500 stands for zero in the data rows.
Here are some points, one per row:
  922  657  487  422  692  479  508  528  504  412  445  445  350  487  407  263  681  488  431  620  298  430  552  753  656  584  472  500  755  769  559  691  596  700  526  425  466  426  617  488  507  458
  391  519  161  466  369  351  641  591  599  602  547  408  514  577  657  538  412  210  835  692  550  629  818  505  728  372  297  666  749  434  604  506  472  232  568  554  521  420  451  552  568  723
  980  187  732  619  764  516  774  577  812  543  668  680  657  440  588  608  369  389  658  490  400  795  631  117  323  889  572  430  693  567  616  606  366  379  574  635  470  852  715  602  483  410
  553  389  452  463  424  254  297  460  570  498  507  922  601  620  585  371  834  503  463  457  476  597  456  799  524  493  538  543  534  346  424  458  329  429  384  623  236  950  461  295  300  463
  247  653  389  650  693  267  531  474  738  471  601  361  633  412  570  550  599  378  361  472  445  409  446  215  551  411  402  474  453  680  579  533  643  494  428  351  412  69  541  379  438  522
  688  628  608  736  607  270  437  515  560  464  497  514  262  346  897  677  582  569  216  616  498  239  630  438  312  294  733  564  502  294  577  525  492  393  729  360  579  504  588  563  585  499
  556  479  356  397  423  535  453  521  570  562  338  851  442  422  576  276  361  404  483  504  371  706  566  168  371  411  522  483  416  357  559  307  489  542  538  221  303  515  434  500  582  548
  350  369  864  244  576  307  592  645  462  763  349  588  298  232  486  699  301  727  760  778  452  311  25  581  479  885  405  687  421  539  667  341  489  319  562  446  373  199  429  292  206  587
  473  644  393  721  334  361  610  634  412  510  497  422  543  409  535  504  302  654  690  622  485  589  528  592  407  432  490  671  272  562  443  693  481  647  456  555  515  349  565  480  486  168
  691  370  574  553  390  380  465  861  578  364  499  426  607  440  634  551  623  562  502  424  434  376  412  445  184  578  467  349  513  496  469  541  410  498  402  411  579  235  456  558  540  392
  456  553  678  739  402  403  383  341  234  284  640  149  762  478  581  460  472  426  529  622  382  999  340  520  801  887  681  467  719  371  346  136  451  600  376  373  825  420  512  283  707  476
  335  376  425  598  645  857  389  379  630  473  665  461  601  507  468  476  348  471  495  632  220  258  467  562  452  490  534  264  665  401  423  656  378  558  729  341  658  514  0  315  294  555
  770  606  447  500  343  508  475  631  547  647  576  381  521  869  493  453  499  519  636  516  464  381  398  493  862  662  606  300  109  475  679  640  604  526  649  559  481  513  411  614  472  523
  356  698  412  375  519  547  432  787  440  476  588  516  734  444  678  505  558  445  322  440  443  388  534  652  464  609  408  210  680  625  391  290  571  576  894  505  566  515  615  656  515  352
  513  489  477  498  619  509  517  279  372  558  999  304  523  507  488  505  619  296  407  535  592  559  606  577  232  656  564  585  201  613  591  581  369  692  531  387  188  327  501  356  471  711
  403  656  378  530  646  617  376  328  456  152  617  601  625  607  138  718  554  652  652  643  345  430  456  275  489  473  380  481  479  362  540  471  522  249  556  574  577  427  724  688  169  563
  536  364  165  571  548  579  581  612  430  757  358  499  490  550  425  449  578  602  539  658  436  485  460  496  594  476  387  632  605  252  562  563  595  780  367  326  523  726  562  260  523  492
  39  338  425  794  401  407  660  352  670  376  531  524  427  656  551  186  510  720  512  435  578  509  470  727  340  564  333  629  561  762  392  422  671  332  695  196  488  668  601  563  360  390
  375  647  574  374  394  674  405  626  557  245  473  372  371  417  432  363  501  420  568  464  644  614  293  386  520  446  430  490  609  447  609  919  52  411  528  525  383  651  674  406  582  411
  517  609  304  664  561  411  533  346  446  553  488  215  711  385  515  354  341  541  511  453  449  0  256  339  471  537  622  492  563  361  441  511  519  500  413  507  91  803  392  570  510  445
  354  311  382  395  365  426  717  366  661  401  515  540  474  16  450  540  520  589  553  349  470  550  628  540  789  673  399  334  645  341  425  748  600  589  460  696  508  369  397  588  514  503
  547  495  212  621  484  594  502  453  434  337  579  643  464  411  609  520  387  561  494  366  174  473  668  597  585  523  436  532  377  751  418  382  335  383  366  625  547  552  662  447  597  549
  766  414  377  548  297  572  247  531  518  480  623  571  351  420  249  427  419  587  298  436  446  625  598  298  238  534  207  384  411  319  823  327  758  636  394  635  537  462  445  407  514  356
  411  299  702  590  753  365  555  405  485  534  668  482  264  480  324  694  479  479  634  542  542  378  554  620  785  161  176  348  336  437  556  240  183  676  494  449  406  622  380  717  725  2
  556  490  588  348  564  581  262  560  720  438  542  545  842  435  487  416  999  473  758  464  623  303  494  518  502  474  677  693  391  487  534  457  476  542  419  550  660  565  370  451  512  476
  467  278  456  306  434  425  535  384  461  431  458  429  571  549  451  429  689  535  472  594  499  684  318  403  302  224  467  567  545  459  532  470  416  666  999  738  386  411  709  390  453  486
  551  630  436  626  899  459  536  547  138  629  166  494  669  376  588  128  554  423  603  459  499  520  606  407  596  414  460  495  387  557  542  504  320  359  531  496  567  371  620  332  340  356
  540  621  526  397  592  418  642  166  549  331  402  427  660  587  662  521  222  512  498  548  556  608  294  495  472  467  601  617  353  328  306  264  460  901  493  661  757  638  515  509  499  623
  132  331  878  454  495  433  443  569  552  524  416  752  721  777  584  431  427  209  358  405  402  282  450  488  696  589  333  431  624  504  578  647  546  817  288  501  463  282  861  466  542  637
  441  426  472  471  583  401  504  401  492  669  670  730  652  420  453  589  502  953  430  496  567  458  322  559  642  446  625  456  344  611  581  690  576  267  583  507  444  439  545  389  999  619
  481  426  473  399  449  513  477  458  579  580  441  352  467  777  973  558  532  541  649  162  299  590  613  551  564  546  435  438  285  403  669  379  550  389  493  786  361  410  428  527  387  466
  410  523  547  629  361  526  684  460  166  307  313  623  748  693  440  617  452  264  529  473  441  373  546  697  222  630  415  655  326  266  608  718  399  319  543  368  557  324  325  623  738  440
  638  591  212  410  595  459  710  785  225  367  456  649  516  315  471  574  456  481  478  367  907  449  322  561  532  544  440  292  447  473  517  247  531  339  420  360  491  460  533  430  353  592
  524  379  481  591  203  839  789  555  418  426  475  454  306  447  521  453  649  552  583  338  263  571  299  378  548  291  627  695  602  870  682  297  420  527  423  495  434  604  416  650  548  592
  577  816  663  660  693  623  283  714  693  657  681  390  247  436  417  474  486  595  366  343  470  485  526  558  398  503  114  765  580  211  469  372  430  335  436  696  433  570  557  539  513  822
  562  408  363  587  477  428  0  310  484  534  339  692  443  352  368  703  317  158  527  333  561  431  556  524  598  562  656  791  701  705  537  364  598  504  701  562  408  424  421  500  551  410
  581  528  677  356  477  343  569  443  603  212  405  267  223  495  412  538  435  404  455  214  438  510  511  448  687  451  586  671  540  361  441  342  488  460  555  433  590  581  517  384  641  527
  438  275  480  327  576  491  424  333  399  616  492  380  618  516  374  435  515  756  306  215  690  727  644  448  559  402  594  541  712  351  574  634  712  366  391  476  437  638  383  643  330  354
  384  481  623  577  707  384  473  422  338  337  363  440  333  592  536  437  843  489  562  717  542  618  551  460  426  517  579  383  549  668  519  510  556  513  270  517  249  321  245  897  499  582
  353  435  282  339  570  503  562  616  599  398  778  512  340  437  599  489  426  227  395  583  706  478  486  624  317  643  602  670  506  522  536  607  561  497  289  692  618  558  330  386  560  234
  761  796  456  412  499  475  459  226  525  559  334  547  445  482  573  420  398  606  457  360  678  720  415  639  412  579  330  305  612  646  523  595  204  574  552  400  466  341  328  702  541  538
  575  481  562  712  98  173  299  431  540  714  340  474  388  584  420  418  405  613  538  490  502  486  513  404  332  582  522  534  632  578  423  636  536  579  445  659  562  547  491  670  351  513
  615  198  585  605  583  624  353  340  314  357  571  563  303  493  681  248  351  344  652  622  892  170  478  342  745  415  284  430  214  742  437  555  647  525  573  570  818  565  508  608  486  663
  333  640  627  303  586  420  520  697  254  591  578  312  532  666  400  574  386  616  536  361  461  400  705  165  357  508  528  599  533  770  542  524  505  456  477  446  646  739  380  328  623  367
  621  361  574  535  704  592  438  692  572  398  289  391  692  508  362  645  289  510  401  393  317  813  450  686  499  293  392  552  300  638  276  726  638  491  450  435  426  520  410  430  462  760
  681  385  527  644  547  527  521  634  953  533  373  539  684  799  422  761  453  559  596  557  813  580  568  415  389  381  525  364  633  719  460  364  359  440  489  438  617  468  396  351  532  612
  446  269  468  412  392  594  529  591  598  604  366  528  472  442  447  392  376  557  0  700  497  619  575  448  759  515  643  653  244  559  473  515  298  341  488  706  537  489  514  635  307  352
  484  432  554  418  502  624  749  228  688  830  574  351  526  507  491  249  554  355  454  491  525  493  400  597  392  530  457  595  468  333  531  328  503  377  382  335  936  437  542  594  609  547
  506  715  647  262  389  953  526  413  586  491  401  556  518  433  738  497  354  571  480  605  602  520  614  477  458  485  403  683  539  529  300  383  812  641  411  624  125  478  607  422  559  436
  573  596  345  499  623  792  353  328  610  639  408  557  484  554  601  859  595  538  544  512  505  715  182  558  524  423  608  603  565  512  668  622  724  446  362  530  739  515  718  661  452  239
  398  664  561  759  480  574  863  473  512  407  142  474  389  508  372  732  688  425  422  399  668  389  710  562  571  654  605  411  409  510  746  540  551  755  658  561  512  599  449  129  402  571
  514  789  625  381  371  482  480  429  548  427  692  818  565  533  483  401  419  853  541  466  619  430  745  434  766  499  540  739  572  497  576  582  425  701  462  295  578  484  441  597  317  529
  616  333  526  159  416  464  423  512  394  324  440  290  485  450  666  654  420  646  637  599  436  227  776  746  363  402  608  400  468  473  463  586  469  471  407  115  627  444  699  414  453  582
  435  706  416  427  470  222  657  536  563  306  608  633  254  896  482  475  443  433  398  607  375  500  336  491  451  355  583  312  538  541  501  543  657  371  282  454  503  588  480  389  445  427
  643  487  851  663  303  776  458  306  414  553  470  461  405  521  506  359  496  631  516  652  683  446  640  505  514  444  544  213  668  321  290  470  588  72  363  674  287  377  602  111  500  385
  612  601  495  454  466  491  641  524  373  725  592  583  315  567  485  758  975  298  566  393  422  478  440  306  598  610  308  568  348  538  0  711  522  472  657  283  607  400  392  425  490  427
  617  720  771  519  259  414  712  427  357  698  745  571  810  253  233  470  474  204  544  494  348  390  425  705  381  21  547  363  474  663  542  503  589  450  413  560  637  488  462  565  327  592
  229  432  358  571  689  674  425  628  456  769  667  632  246  631  404  413  287  633  642  324  440  527  562  488  419  450  999  265  617  320  324  484  207  759  513  594  554  191  628  472  422  566
  257  499  439  408  477  416  530  500  174  575  266  536  470  353  566  625  655  600  408  603  454  496  601  447  247  512  330  361  622  558  426  546  444  545  414  857  675  750  423  555  609  809
  511  386  364  493  245  555  412  582  398  613  586  254  630  578  453  816  590  467  337  655  605  411  458  470  644  537  420  519  636  468  519  370  260  610  418  349  301  622  708  695  454  616
  248  609  727  473  425  560  250  759  403  521  591  563  366  309  629  548  451  375  560  593  587  936  424  574  588  392  633  385  376  341  595  497  802  568  591  288  450  746  400  611  452  639
  290  664  459  400  474  519  419  507  700  559  300  355  405  403  105  438  501  375  648  618  439  496  650  585  406  671  717  278  132  551  412  397  584  450  524  443  445  708  726  708  633  477
  670  352  436  448  580  567  632  771  463  389  464  503  536  697  311  265  418  527  452  531  575  494  503  642  470  500  638  692  741  358  452  430  759  463  666  767  362  324  451  733  632  538
These points spread out most along one direction. Take the direction at right angles to it along which they spread out most. Go by this last direction. How many in every 100 of the points above lie lower along it than each point below? Round to a whole number. More than half of the points above lie lower than the first one.
  411  299  702  590  753  365  555  405  485  534  668  482  264  480  324  694  479  479  634  542  542  378  554  620  785  161  176  348  336  437  556  240  183  676  494  449  406  622  380  717  725  2 51
  581  528  677  356  477  343  569  443  603  212  405  267  223  495  412  538  435  404  455  214  438  510  511  448  687  451  586  671  540  361  441  342  488  460  555  433  590  581  517  384  641  527 5
  441  426  472  471  583  401  504  401  492  669  670  730  652  420  453  589  502  953  430  496  567  458  322  559  642  446  625  456  344  611  581  690  576  267  583  507  444  439  545  389  999  619 94
  980  187  732  619  764  516  774  577  812  543  668  680  657  440  588  608  369  389  658  490  400  795  631  117  323  889  572  430  693  567  616  606  366  379  574  635  470  852  715  602  483  410 75
  257  499  439  408  477  416  530  500  174  575  266  536  470  353  566  625  655  600  408  603  454  496  601  447  247  512  330  361  622  558  426  546  444  545  414  857  675  750  423  555  609  809 56
  556  490  588  348  564  581  262  560  720  438  542  545  842  435  487  416  999  473  758  464  623  303  494  518  502  474  677  693  391  487  534  457  476  542  419  550  660  565  370  451  512  476 41
  39  338  425  794  401  407  660  352  670  376  531  524  427  656  551  186  510  720  512  435  578  509  470  727  340  564  333  629  561  762  392  422  671  332  695  196  488  668  601  563  360  390 33
  575  481  562  712  98  173  299  431  540  714  340  474  388  584  420  418  405  613  538  490  502  486  513  404  332  582  522  534  632  578  423  636  536  579  445  659  562  547  491  670  351  513 78
  562  408  363  587  477  428  0  310  484  534  339  692  443  352  368  703  317  158  527  333  561  431  556  524  598  562  656  791  701  705  537  364  598  504  701  562  408  424  421  500  551  410 32
  473  644  393  721  334  361  610  634  412  510  497  422  543  409  535  504  302  654  690  622  485  589  528  592  407  432  490  671  272  562  443  693  481  647  456  555  515  349  565  480  486  168 52
  511  386  364  493  245  555  412  582  398  613  586  254  630  578  453  816  590  467  337  655  605  411  458  470  644  537  420  519  636  468  519  370  260  610  418  349  301  622  708  695  454  616 14
  577  816  663  660  693  623  283  714  693  657  681  390  247  436  417  474  486  595  366  343  470  485  526  558  398  503  114  765  580  211  469  372  430  335  436  696  433  570  557  539  513  822 95
  612  601  495  454  466  491  641  524  373  725  592  583  315  567  485  758  975  298  566  393  422  478  440  306  598  610  308  568  348  538  0  711  522  472  657  283  607  400  392  425  490  427 87
